One vector is turned by the same rotation once a step. Each row is the vector after some number of steps, and that number follows the row.
The counts run from 0 to 777.
[ 19.0  -8.9  12.4 -22.1 -36.7 -14.7  11.3   4.0  -5.1  10.0  -2.4 -12.9
 -10.2   1.9 -17.7   1.6  24.4  -3.6 -25.6  -3.5  41.0 -16.0 -18.0   2.1
   8.1 -19.0 -26.1 -20.4  36.9  -2.0  -6.0  11.6  24.8 -19.8  -3.1  34.5
 -18.5   6.2  17.8   9.2   9.1  21.8  -2.5 -22.6 -22.8  -3.1  -8.4 -11.2
  -8.8]
7
[ 40.3 -14.2  -6.9 -22.1 -14.7  -4.5  -8.8  15.7  18.9   5.6 -12.1 -25.9
 -27.9 -21.5   3.5   4.3  16.7   3.3 -37.4 -24.0  10.3 -20.6   1.6   4.6
 -22.6 -17.6 -10.3 -30.9  37.6  29.1 -18.7   5.2  19.3 -13.8  -8.3 -19.9
   5.0  11.0   7.0  10.7 -25.5  19.9  -4.9 -10.6  -7.5 -13.0  16.2  12.5
 -12.1]
103
[ -4.3 -29.9  -8.4  -5.8  27.8 -10.7   1.1  18.6   9.9   4.0  -9.6   0.5
  17.4 -13.1 -39.0 -15.0 -36.1   0.6  -4.4 -22.7  14.5   9.4 -14.2  -0.4
  22.7  -4.4  26.1 -16.5  10.7 -37.9  -7.8   4.1 -14.2   0.5  -6.4   7.4
  -2.4 -14.4 -10.6  23.7 -22.3  17.2  11.6 -11.2   6.2 -33.1 -38.4   2.7
   9.7]
337
[ 12.9 -11.1 -12.9  32.1  14.6  25.2 -39.9  14.1  10.0  12.9  -8.0  -2.3
   3.3 -20.3   0.9 -10.9   7.1  -3.1  -5.7  18.3   2.6 -12.5  14.2  13.9
 -21.5 -16.0  36.3  13.3 -19.7  31.9  -0.4 -11.7 -13.2  -7.3  14.4 -27.6
  24.4 -14.0  28.3   3.0 -27.4  -6.3 -30.6   4.6   6.2   8.9  15.0  -6.5
  12.9]
591
[-27.2  -8.5 -17.8  22.0   8.8 -23.7  -7.9 -17.5 -23.4 -25.6 -18.9   5.9
   4.8 -28.3 -38.6   9.2 -13.5  10.5 -33.8  21.9  29.5 -37.4  14.2 -15.0
   6.9  -4.6   9.8   5.1 -15.5 -35.4 -11.2   4.5  16.0  -3.2   0.7   8.6
   2.0 -30.1  10.1   2.4 -12.7 -13.1  -8.1 -17.4  14.1  -6.5 -14.7  14.2
   5.8]
29
[ 21.5 -10.3  -6.9 -22.3   3.2  18.8 -39.3  -1.0 -16.8  11.0  -8.5   9.9
   0.6 -20.3  -3.7   4.9  28.7  -5.0   2.2  26.3  38.3  14.2 -14.3  10.8
 -23.9 -32.5 -11.8   4.5   9.6   6.2   4.8 -17.2  22.0 -34.4  -1.7 -16.1
   8.9  17.2  17.8  17.9 -15.0   9.9 -12.2  13.7 -21.0 -15.2  14.4 -22.3
 -17.7]
184
[ 29.3 -12.8  24.1   5.5   7.3  40.3 -29.3  22.5   7.4  15.8  -9.1   0.8
  13.0  29.8 -23.5 -12.7  13.5  -5.3   8.4 -18.1   2.3  13.5  -5.0  15.8
   2.4   0.0   8.1  26.7   8.7  23.2 -17.9 -27.7 -15.4   0.1  11.2  -3.7
  13.8  -3.9   9.5  29.0 -14.4  27.3 -16.9  -9.2 -34.9  -6.4   4.2 -27.6
   0.4]
563
[ -3.8  11.1  -3.9   9.9  36.0   7.7   5.7   2.3  11.3 -14.2   2.7  10.2
  10.2 -25.9 -40.9   1.2  -3.2   3.4 -12.0  31.1  55.5  10.0 -28.2   5.3
  32.2   4.0   2.8  13.1   1.4 -34.1  14.5  -2.3   6.5   1.7 -20.4   9.3
  -8.0 -24.4  10.9  -0.6   8.7  -4.8   4.6  -7.4  19.1 -17.8  -8.1 -35.3
   6.1]
139
[ 20.4  10.3  -6.9 -22.7  43.9  12.4  13.1  -2.0  12.3 -20.4  -1.4  -2.4
  16.5 -23.4  -2.7  20.0  -2.8  -1.0 -28.5   6.8  13.2 -15.4 -17.7  -4.4
  19.1  -2.9   4.2   8.9   5.6 -29.2  15.2  -9.6   6.8  -8.2 -49.6  -5.5
   0.4   3.6 -27.0  19.3  -9.0  22.0   0.2  -9.8  23.9 -38.7  -5.2 -18.2
 -11.7]
60
[ 18.7  -7.0  -7.1 -12.9  20.8  32.5 -16.1  24.7   0.7   1.6   3.9  13.0
  17.4  16.0 -50.1   9.1  10.3  -9.3   7.9  34.3  22.9 -19.0 -22.9   1.6
  -2.5  14.3 -22.6  17.8   8.0  10.5   4.3 -13.9 -13.3  22.2 -13.4  -6.8
  -3.5  11.2   7.9   6.9  -7.3   9.3  -8.7   0.3  -6.6   9.5  -4.4 -57.1
  -0.1]
467
[ 14.9  -7.1 -25.5   4.7   8.4   7.8 -51.7   1.7 -20.4  16.7  -9.2   2.0
   6.9 -19.6  19.0   6.4  20.3  -4.1   5.2  23.4  17.6  -5.8   0.5  -1.3
 -20.1 -50.8   6.3  -4.7  -3.0   9.7  17.5 -21.3  26.9 -27.7  -5.4 -29.4
  12.6  25.1   2.1   3.9 -19.8  12.0 -19.6  11.3  -8.9 -13.4  -6.1  -9.9
 -19.2]
682
[ -2.8  -7.9 -13.4  25.0  16.6  -0.6  -0.3  23.1  -3.6  -3.3   3.7  -1.0
  10.9  28.3 -29.1   2.0 -22.3   3.7 -19.6 -21.0 -22.9 -52.1  19.7 -18.3
  33.5  -5.8   1.3   2.9  11.1   6.2 -26.7 -16.4 -24.0  16.2  -4.4  -8.9
  -2.3   5.4 -11.6   0.7 -26.0  30.8  -4.6   2.3   5.6   8.1 -26.6   4.3
  -1.0]
348
[ 23.1   7.2  -3.9  11.2  11.9  10.0  -2.5   5.5  17.7  -1.0 -15.4   5.8
   1.9  26.8 -35.1  47.6  -2.7 -10.5 -11.7  11.9  38.4  -2.8 -10.1  21.5
  -0.2  22.9  -6.9  10.2  10.6  -5.6 -13.2   2.0   0.9   6.6 -25.2   1.5
 -26.6 -41.3  16.3   9.7   8.0   2.0  -2.7   0.0  -3.1   0.4  -8.3 -40.4
   3.5]
47
[-26.4  -1.5 -10.9  35.1  19.0   4.6 -19.2  -4.3  -8.4 -10.5  -3.4  -2.1
   3.6 -47.0  -2.2 -27.8   8.4  10.0 -11.8  22.9  29.8  -8.0  -1.5 -11.5
   2.9 -33.3  28.7  21.5 -27.0  -8.4  17.4 -12.5  14.4  -8.8  19.4  -3.0
  21.0 -15.3  25.3 -11.1 -13.6 -21.9 -10.8 -16.0  17.9 -10.5  -1.1  -0.9
   9.2]
311
[-15.0 -10.9 -20.6  28.0  10.8  -6.9 -33.6  30.1   1.8   1.7  -5.5   5.7
 -34.2 -32.4 -52.6  -4.3  -5.6  10.7  -2.5  -2.0  31.6   9.9   8.2   3.5
 -14.4 -12.4  -5.1 -10.9  26.4   6.8 -19.1  -1.9   5.8   7.8  22.9 -32.8
  11.4 -18.4  21.8 -13.0 -19.2 -10.4  -1.2  18.8   2.2 -15.8  17.1  14.6
   4.5]
322
[ 10.4 -25.8  18.5  10.2   7.2   5.9 -24.1  18.1  27.8  13.5 -24.3 -22.7
  -7.9 -33.8  -7.5 -25.6   4.4  11.4  -6.3 -21.0  19.8   2.5  -6.2  18.2
 -24.6  -3.7  40.8   8.3 -21.4  -5.6   5.0  -6.7   3.1 -11.9  11.9  -5.2
  22.0 -13.2  15.1  22.3 -27.9   2.4 -14.5 -44.7  -8.1 -25.9 -11.2   3.8
  11.7]
14
[ 10.0  12.1 -13.7  42.8 -18.7  -3.8  -1.3  13.2  -2.5  25.6  16.6  -4.0
  -1.7  12.4  -3.8   3.5   7.6  -1.9  -2.6  -1.3  54.6  -5.8 -17.8   1.1
  22.2 -25.4  -8.7 -10.0  13.3   7.6  11.1  -3.1  -0.7  -2.8  -5.5  14.1
 -32.9 -16.7  29.2 -21.3  30.0   3.9  -6.1  11.8   1.5  23.8 -34.6 -22.0
   2.9]
316
[  5.3  23.7  -5.5  41.4  22.2  12.3   0.6  -4.3   2.3  -7.7  21.3  23.7
   1.9 -12.6  -7.6  12.5  12.9   4.3 -10.7  26.7  42.3  -8.1  -0.8  -9.8
  29.3   0.6  -1.7  26.7  -4.7   0.3  -0.8 -39.4   5.7  12.3 -25.8 -20.7
  -9.4 -20.9  19.3  -6.8   1.4 -13.4 -14.1  -3.9  -1.3  14.4   1.6 -41.6
 -13.1]
639
[-10.5 -15.5  -4.0  26.4  -6.8  -8.6  10.5  -5.2 -12.1  14.1 -14.9  13.0
   7.9   4.6 -40.9  32.3 -35.1   8.8  -9.9  19.6  17.7 -34.0  23.8  14.9
  13.7  11.7  14.1  -4.1  -2.9 -34.2 -15.6  11.6 -14.7  -1.8  -4.6  12.1
  -3.6 -42.9  -4.0  23.2 -32.1   3.8  -5.7  13.0  -3.9  -0.1 -15.0  17.7
   5.0]
446
[ -0.6  11.5  -2.2  30.3   9.7  35.6   2.1   9.8   0.7   6.4   8.7  -0.6
  -5.3   3.8 -20.7 -16.2   1.2  -4.2  -9.0  17.8  -4.0 -22.3  13.2  12.4
  36.9 -26.2   1.9   5.6  27.1  12.4   4.4  -3.9 -34.0 -11.1  15.0  -1.9
  17.7 -10.7  -3.4 -16.0 -16.9  10.0  -4.7  43.7  28.4 -12.0  33.9  20.4
  14.7]
271
[ 12.7   5.0 -19.2 -12.0 -10.5 -10.2  -3.8   7.8 -10.4  -5.1  10.8  -2.5
 -27.1 -38.6 -10.8  -1.3  22.8   9.4 -23.6  11.8  35.2 -19.4   1.0  -5.5
  -5.2 -23.9 -27.8 -24.7  47.7  25.1 -16.5 -10.6  19.8  -7.0   1.3 -16.4
   2.2  10.0  24.3 -15.7 -12.8  -1.3   1.2   9.4   1.5   2.4  24.4   4.3
 -14.9]
600
[ -7.0 -22.8  25.4  10.1 -10.0  21.0 -28.0   3.4 -19.7   9.4 -18.1 -14.4
  17.8  13.4  -4.5 -16.2  19.1   0.0   4.2   8.1   6.5 -22.0   4.9   3.3
 -12.8 -28.4  14.5  28.1 -24.7  -0.1  17.2 -16.0   5.9 -21.5  25.6  26.2
  12.4  12.7   4.8  24.9 -18.4  21.0 -32.8 -36.8 -27.0  -3.8 -15.6  -6.1
   4.5]
484
[ 27.7   1.6   1.6   0.1 -29.0  16.1   2.7  -8.8  -5.9  27.0 -16.2   1.7
 -13.1   1.3  -5.7  26.6  11.2  -9.3 -10.5  21.2  26.5 -14.6  13.1  37.2
   1.5  -9.0 -11.0  -4.3  32.6  -0.4  -8.7  13.5   1.6 -32.8  -3.7   5.1
  -6.5 -29.3   8.1  14.2 -20.5   9.4   2.8  37.9  -3.8  -5.9  38.7   4.7
  -0.8]
274
[ 14.9  13.6 -11.4  22.8   6.2   3.9  -7.0   1.4   3.0  -5.1  -4.5  24.6
  17.0  32.3 -21.5  50.7  -5.6  -8.8 -17.7  16.7  18.3 -24.5  13.8  -2.5
   8.8   8.4  -9.5  14.8   2.6  10.0 -30.6 -18.8  -4.9  17.7 -25.0 -10.1
 -31.4 -28.3  14.8   7.2   3.4   2.7  -8.3   8.1  -2.6  23.5 -13.4 -44.5
  -6.8]
546
[ 28.7  -0.7  16.0 -26.2   0.7  31.3  23.8  -6.1  17.8  -2.2  -0.4 -25.9
 -12.8 -23.6   8.6 -13.4  14.0  -7.9 -38.7 -15.1   3.3 -16.1  -5.6   5.8
  21.8 -23.1   7.1  -9.0  31.9   1.1  10.8  -2.8  -2.0 -30.4  -9.1  15.5
  13.8   6.7  -5.8  10.0 -12.5  34.8   1.0  -2.9  19.8 -32.6  29.4  14.1
   0.2]
381
[ 13.1   0.0   7.9  15.8  32.1  49.6 -20.2  35.3  21.8  -8.4  -2.0 -18.0
  -1.3  16.3 -35.3 -17.1   7.1 -10.7 -17.0  -7.1 -25.9 -22.0   0.5   1.4
  14.0   2.7   0.3  21.8  15.2  32.8  -5.1 -19.1 -26.4   8.6  17.4  -5.8
  22.9   4.1  -3.4   3.6 -12.2  23.8 -16.8   1.3  12.1 -14.7  24.9  -4.1
  17.9]
470
[-16.3 -18.2 -37.0  39.8  18.5  -8.0 -18.1  23.2   9.0   1.4  -4.4  -4.9
  -6.5 -47.1 -15.9 -10.8 -26.0   8.7 -10.2  -3.9   6.6 -33.9  19.5  -4.9
  -1.7  -6.6  27.0  -2.1  -6.3   1.4  -1.9  -0.2 -12.0  12.1   7.8 -38.7
  11.9 -13.7   2.0 -10.9 -31.8 -11.9  -1.6   4.8  25.9  -6.0 -12.5  20.0
   9.9]
121
[ -4.0 -29.2  -2.7  14.8  -2.6   7.2 -33.9  35.8  -6.2  18.9 -21.4 -15.7
  -0.7  -2.3 -37.3   4.4   8.2   3.0  16.4  12.3   9.7 -35.8  -7.6  17.0
 -39.8  -6.1  -5.7  22.3 -14.5  -2.1  10.6  15.3   5.0  -1.1  23.8  -4.8
   2.1   7.8  -2.4  13.5 -20.8  13.2 -23.1 -23.7 -22.0   2.1 -15.3  -7.0
   3.1]
295
[ 20.6  -2.0  -7.7 -27.2  -5.0  10.5  19.1  10.4   4.6   5.2  -6.5 -20.2
   1.1   9.0 -16.9  22.0  -4.1 -14.4 -32.1   7.1   4.7 -39.7  -9.0  16.1
   8.7 -22.5 -10.0  -9.9  36.1 -22.2  13.7  27.1   0.5 -22.3 -20.2  27.4
  -8.9  12.2 -25.3  12.6  -3.9  38.9   8.1  13.0  13.1 -26.1  -2.7   3.4
  -0.5]
476
[ -9.7   2.3  13.5  31.9 -17.9  -2.5 -11.0   1.1  -6.4   2.2 -27.0 -33.5
  -9.8  10.5  -4.2  -0.7  13.6   0.3 -24.5 -11.4  10.0 -25.4  -0.3   2.5
  -0.6 -39.6   6.7  14.4 -13.0 -15.7  26.1  18.2  20.1 -26.6  21.0  33.0
  -7.3  -0.5  -5.8  -4.2  18.6  25.5 -14.3 -31.5   8.0 -18.1 -17.3  12.3
   9.2]
205
[  4.0 -36.3 -17.7 -18.2  -8.3 -27.9 -26.1  -1.0 -29.2   2.9 -13.2   8.3
  20.9 -22.0  -9.9  -2.5 -14.6   9.6 -14.8  19.8  17.4 -28.0  12.7 -22.5
 -12.8 -25.8  12.7 -27.8  -3.4  -4.4  -8.2 -10.2  12.6  -6.7  -0.2   1.2
  -4.0   5.4  19.3  20.0 -29.8  -5.5 -16.3 -16.9 -12.3  11.2 -41.5   3.8
  -2.0]
307
[ 11.7 -16.5  -6.1  24.0  14.0  25.2 -25.6  29.6   4.7  18.7  -4.4  -7.9
  31.2  41.2  -9.8  13.8  -7.4 -18.6  10.9  -0.2  -8.9 -31.7  -2.4   5.4
  -3.5 -15.7  13.0  22.4 -14.7   9.7   5.6 -20.1 -16.7   3.2  -6.3 -11.7
  -1.6   8.6 -15.2  17.2 -13.3  33.0 -23.5  -4.8 -17.2   2.3 -34.9 -20.3
  -0.9]
764
[ 20.7   0.2  21.3   7.6  12.8  24.6 -17.0  -1.6   9.6   7.1  -3.7   4.3
   2.9   2.1   4.0  14.7  30.7  -0.2   4.6  -2.6   9.8 -11.9   1.0  -5.9
   0.3   0.8   6.2  33.2  -8.5   7.4  -2.3 -45.2  11.9   6.1 -20.7 -33.1
  14.8   6.6  -3.4  28.6 -25.3  22.4 -23.3 -31.1 -34.1  -6.9   1.9 -38.1
 -29.3]
63
[  4.5  -7.7  -1.7  29.0  17.0  35.6 -53.0  36.1   7.1  11.2 -18.0 -18.1
 -12.6  -3.2 -26.7 -18.1  18.0  -8.8  17.1   9.4  20.3   5.1 -14.1  20.5
 -22.0 -20.4   7.5  19.3  -1.4  22.7  14.9   8.2  -9.6  -7.5  30.4  -7.7
  16.7   4.5  14.9  -3.2  -4.1   2.9 -21.2   2.7   6.5 -12.2  16.2 -11.6
  22.5]
94
[ -9.3  -8.3 -12.0  34.6  27.5  -0.2  -8.3  23.8  27.6  -9.3 -12.0 -22.2
 -25.8 -32.8 -25.6   0.9 -11.9   9.6 -19.1 -21.6   5.3 -28.0   6.0   8.3
  -7.1   5.4  27.7   6.6  -7.9 -10.3  -0.9   6.9  -4.1   8.1   1.3 -29.2
  16.7 -21.5 -10.1   0.3 -22.9   1.9  -5.3 -14.5  29.2 -30.3  -3.1  15.4
   9.6]
620
